(in the rows, 128 means zero)
A: rows in 3 groups, each row roughly a mix of its group's directions
A (116 x 11)
[[134 152 126 125 128 138 148 128 209 159 125]
 [140 117 118 164 125 112 180 143  80 117 164]
 [143 134  84 121 151 145 125 104 117 102 193]
 [109 150 113 105 118 164  99  95 153 183 137]
 [149  97 111 160 156 132 158 154 181 103 141]
 [182 102  99 103 133 165 107  92 144 128 136]
 [156 116 116 106  94 149 132 153  89  92  83]
 [140 108 159 121 124 123 130  67 177 126  99]
 [124 105  76 125 153 130 138 126 116 181  87]
 [115 107  98 105 177 145 101 127 172 163 123]
 [111  84  89 113 170 130 106 125 132  88 101]
 [159 135 140 160  86 122 114 178 103 129  92]
 [123 129 119 179 159  69 107 122 142 108 150]
 [124 158 187 139  88 121 111 144 128  93 155]
 [ 93 142 152 114 151 163 103 120  98 166  87]
 [ 77 151 135 124 112 129 117  90 105 114 181]
 [ 88 179 114 139 185 130 105 115 136 118 130]
 [142 106 146 169  81 147 161 147 131  86 117]
 [125  84 120 113  83 123 174 160 133 119  95]
 [103  94 101 152 116 142 105  97 164 126 178]
 [185 105 122 101 122 163 113 147 160 159 112]
 [102 128 169 152 100 132  96 165 126  89 158]
 [178 125 132 115 138 151 101  87 126 151 176]
 [124 157 135 143 113  98 176 149  73 152 132]
 [160 139 132 135 153  77  92 124 128 130 182]
 [131 184 127 112 112 135 174 122  80 106 129]
 [110 148 118 111  99 160 183  98 100 153 145]
 [146 186 123 149 121 108 141 122  84  86 117]
 [190 155  88 142 121 131 109 108 138  93 119]
 [129 166 102  95 167 121  96 137 123  96 169]
 [177 157 149 138 159 157 132 122 182 127 117]
 [ 70 118 155 126 155 139 109 139  94 126  83]
 [161 132 118 111 177 165 141 120 104 100  86]
 [111 126 124 134 118 153 123 109 207 148 153]
 [100 121 115 156  76  98 150 109 113  82 132]
 [105  90 112 122 120 166  84  87 161 132 136]
 [ 84 169 134  86 109 135 151  98 111 155 108]
 [ 92 100 120 144 119  80 116 134 135 136 187]
 [158 152  89 113 157 111 174 136  86 119 144]
 [154 135 133 131 126  61 107 172 103 138 144]
 [137 142 124 111 128 157  88 107 192 158 141]
 [ 75  70 160 121 131 125 126 145 135 160 126]
 [133  97  78 157 145 155  95 144 131 160 160]
 [122  76 127 182 122 113  94 129 138 157 103]
 [131 169 149 128  82 125 176 107  91 141 138]
 [132  93 117 163 148 130 122 184 175 141 125]
 [149 121 132 148 122 111 119 120  69  82  86]
 [117 168 150 121 106 118 112  72  83 141 141]
 [ 87 148 128 123  96 122  96  96 142 182 147]
 [148 168 111 135  78 137 109  86  92 130 144]
 [131 105 148 107 139  85 127 165  90  87 156]
 [ 96 136 152 102 100 124 132  73 120  90  97]
 [138 116 108 128 129  93 179 108  86  85 139]
 [153 158 110  98 156 132 169 168 108 100 152]
 [137 152 174 102 108 137 118 148 147  66 119]
 [103 112 178 124 103 170 132 106 144  89 153]
 [111 132 138 152 120 146 110 107 196 158 159]
 [124 161 173  90 105 125 132  89 156 123  94]
 [103 103 119 150 110 161 115  95 180 126 166]
 [157 162 146  88 125 142 156  95  99  89 113]
 [104  80 158 145 172  96 101 146 131 152 128]
 [111 109 134 125  94 114  73 153  76 142 125]
 [108 129  88 104 132 134  93 102 124 162  74]
 [110 151 152 163  96  86 129  98  90 150 146]
 [204 109 112 132 108 124 123 100 106 103 132]
 [108 103  80 151 122 121  76 120 106 164 138]
 [136  98  99 161  91 153  85 144 104 111 100]
 [140 113  65  99 168 143 138 115 129 149  99]
 [104  79 129 140 132 132  88 111 163 144  81]
 [128 123 134 139 133 128 137 138  47 111  90]
 [161 129 125 129 141 164  69  98 106 112  96]
 [153 127 138 102 124 135 123 162 137  78  69]
 [132 158  97 144 165 110 123  83 105  83 145]
 [143 143 120 123 150 101 171 137  67 112  96]
 [196 141 136 134 125 150  77 135 132 142 107]
 [110 136 154  94 157 126 178 132  83 148 154]
 [138 126 109  96 161 164 111 107 177 122 167]
 [ 83  93 137 128  96 119 175 170 130 111 122]
 [ 84  54 136 129 126 100 148 130 124 126 130]
 [129  82 120  92  99 134 183 149 148 147 133]
 [119 118 139 129 164  84  98  94 166 160 104]
 [144  92 120 114 143 164  80 121 173 157 123]
 [ 99 149 106 133 101 121 125 134 130 196  91]
 [153 137 110 123 131  73  97 170 145 164 140]
 [170  58 138 117 144 111 132 151 121 142 110]
 [101 105 100 104 171 117 123 177 135 160 104]
 [116 113 139 100 178 149 141 129  77  95 105]
 [168 175 158 114 162 125 145  98  97 107 119]
 [135  90  78 137 132 134  96  84 126 132  88]
 [ 98 113 168 140  85 111 115 182 135 149 127]
 [118 105 149 178 136  67 107 138 140 133 152]
 [126 187 101 152  99 107 150 134 163 109 147]
 [177 114 127 132  82 145 102 139 174 153 133]
 [109 177 156 106  94 115 165 105  93 126 119]
 [155 107 171 124  70 138 130 155 103 151 110]
 [ 97  92  94 122 125 160  95  95 169 116 119]
 [107 140 147  94 108 126 185 114  92  95 112]
 [ 54 148 142 150  99 123 129 115 107 106 125]
 [185  93 121 151 103 148 115 115 150 120  87]
 [ 95  70 134 159 117 143  92 120 154 141 104]
 [135  75 143 138 105 120 115 166 127 126  71]
 [109 175 160 129 119 113 160 182 123 155 124]
 [103 170 113 126  95 116 102  86  83 144 133]
 [143 151 122 144 107 104 179 123  66 125 138]
 [164 188 126 139 141 131 116 132  90 100  95]
 [134 113 136 121 129 124 107 154  51 112  98]
 [144 123 107 102 151 173 106  81  96 103 110]
 [120  74 142 181 114 103 159 125 109 131 107]
 [156  82 104 150 124 148 102 180 149 113 113]
 [114 123 122 130 144 177  87  69 140 132 148]
 [116 115 189 134 156 101 132 172 134 110 156]
 [156 111 154 124 149 151  75 153 141 168 102]
 [115 146 177 145 151  93 167 152  90 128 116]
 [128 140 161 143  86 108 171 141  85 112  99]
 [113 124  98 122  92 131 187  93 107  95 124]
 [ 90 110  75 142 136  95 114 137 115 176 132]]
which group is each row in? (one row of each group first)
[149 121  70 147 106 136 154 129 183 136 118] => (84)
[140  48 130 121 138 113 130  98 112 126 151] => (68)
[136  88 166 169  79 146 150 125 142 135 110] => (77)

[121 111 169 125  68 123 159 152  91 137 120] => (68)
[119  92 123 160 101 123 171 180 127 107 106] => (84)
[127  90 162 154 139  77 147  99 135  98 107] => (77)
[165 108 140 148 134 134  68 123 104 114  85] => (68)
[109 149 161 127 113 156  92 124 153 178 164] => (68)
[ 95 115 123  83 129 187 130 135 153 156 109] => (68)
[178 152 115 145 115 115 113 153 181 160 118] => (84)
[ 75 124 135 134 170  94 154 133  90 106 118] => (68)
[115 178 109  89 126 111 126 124  95 151  81] => (77)
[149  97  78 159 127 147 102 118 130 179 118] => (77)
[ 96 151 132 158 142 108 110 160 118 101  70] => (68)
